In the rows, 128 means zero.
One turn or mirror swaps these rows in pairs. Which row does each one swap with?
tomi: [107 130 147 123 126 117 109 134 107 128 125 121 128 144  99 107 146 138
 161]
bavup: [126 128 128 130  93  79 160 193 112  98 136  99 146 130 124 126 104 125
 134]
Bef: [127 135 125 125  74  99 161 158 113  99 135  90 145 127 140 115  74 124
 119]
tozel: [138 120 154 124  92  95 164 179  94 101 125 105 139 115 125 109  78 128
 134]
nela: [142 149 117 110  97 112 119 105 122 111 138 128 157 131 137 126 107 120
 143]
Lodo: [111 133 131 142  97  96 171 179 111 100 125 104 160 120 125 116  89 120
 123]
ran: [139 150 118 102 104 115 110 105 117 114 140 132 157 125 131 120 102 126
 147]
kovel: [131 149 123 107  91 106 111 110 115 111 138 125 159 131 133 120 103 114
 142]
Lovuv: [105 133 129 130 122 146 171 182 129 149 141 110 114 122 147  96 114 153
 159]
bikap: [111 128 149 123 133 130 112 139 114 122 134 119 128 148 102 101 149 138
 161]
kene: [142 150 125 109  96 112 115 105 115 113 134 128 158 129 134 125 114 119
 139]
safo: [114 130 141 120 140 118 108 133 106 121 137 121 129 141 108 101 148 137
 151]
manun: [109 131 144 126 134 130 112 134 104 130 131 125 125 142 110  98 145 150
 161]
kot: [116 133 133 118 142 122 111 133 100 125 139 121 112 139 109 100 140 139
 155]
Punot: [130 149 137 109  86 111 113 111 121 116 132 130 171 136 132 126 106 124
 152]
Kodul: [110 140 135 112 119 151 165 178 118 147 139 103 133 108 161  96 100 156
 152]
Zot: [107 144 127 128 120 152 173 169 128 153 133 119 123 104 137  93 103 151
 137]
sufil: [109 131 137 122 127 123 103 132 106 123 142 118 131 138 104 103 145 139
 168]
Nafa: [133 139 136 134  81  99 155 184 103  92 120  96 140 120 137 121  87 112
 134]
Kolan: [126 136 130 128  78 102 170 184 116  95 130  90 149 132 134 118  86 122
 133]
moda: [ 93 132 135 128 120 149 168 171 117 142 131 102 119 128 142  92 120 167
 161]
kadib: [134 152 127 106  91 117 110 112 122 116 130 121 165 126 136 132 113 120
 146]
bop: [122 128 140 128 142 124 106 137 104 122 139 116 119 136 106 105 143 145
 160]
Posig: [122 128 136 118 134 130 115 128 111 120 148 123 124 142  99  99 142 153
 157]
lud: [126 126 144 139  86  91 164 180 102 111 124  86 138 126 140 116  90 128
 121]
nali: [114 133 136 115  99 150 162 172 102 150 141 111 117 107 151  98 116 159
 176]
Sazup: [134 136 135 132  87  94 159 183 102 107 144 100 157 119 139 105  70 133
 135]
koz: [109 135 137 101 110 143 174 170 108 152 119 120 124 100 152 103 106 145
 165]
nam: [110 148 119 123 105 161 168 172 128 154 134 113 126 108 139  96 118 152
 150]
ros: [103 141 117 115 115 149 156 191 121 157 139 110 130 105 137  99 114 157
 150]
Kova: [125 148 126 109 107 150 163 179 137 156 141 124 126 115 146 106 112 163
 151]
kig: [113 144 131 115 130 145 176 178 118 136 131 105 117 107 143 111 106 163
 164]
nosit: [133 131 123 142  82  89 156 184 107 111 128 103 156 121 129 123  91 138
 118]
fusem: [130 141 147 126  80  98 168 176 119 105 123  88 140 118 124 130  80 124
 131]
rur: [139 153 122 112  90 113 108 105 112 112 134 128 156 132 130 120 115 130
 140]
punim: [103 147 133 119 107 139 168 185 105 159 120 109 118 116 151  95 122 153
 151]
gamot: [135 149 130 111  98 110 113 104 126 122 137 131 163 131 135 122 113 120
 144]
bak: [120 143 136 128 118 155 160 181 120 145 128 117 115 107 153  96 107 155
 169]
gudi: [116 140 125 126 114 149 178 178 123 146 136 107 112 120 145  97 111 162
 159]
gulom: [111 126 146 124 137 125 110 135 109 126 139 121 131 137 106 100 148 139
 165]
dupi: [130 139 131 129  77 103 167 178 119  96 128 100 151 132 142 118  88 124
 118]
tikur: [109 132 146 131 133 124 105 139 110 129 131 123 133 144 102 112 144 148
 158]
gurev: [125 144 119 104  87 108 122 106 124 112 133 122 163 135 122 130 121 120
 149]
dibof: [136 132 142 123  68  99 157 176  86  94 135  96 142 122 137 116  93 131
 135]
Koguf: [128 132 123 147  89  96 165 180 108  92 135  96 156 125 120 115  94 127
 128]
gam: [134 155 114 108 102 111 107 111 118 117 140 128 154 127 130 130 105 120
 138]

kot swaps with Punot
bak swaps with Nafa
Kova swaps with bavup
nali swaps with dibof
lud swaps with Kodul

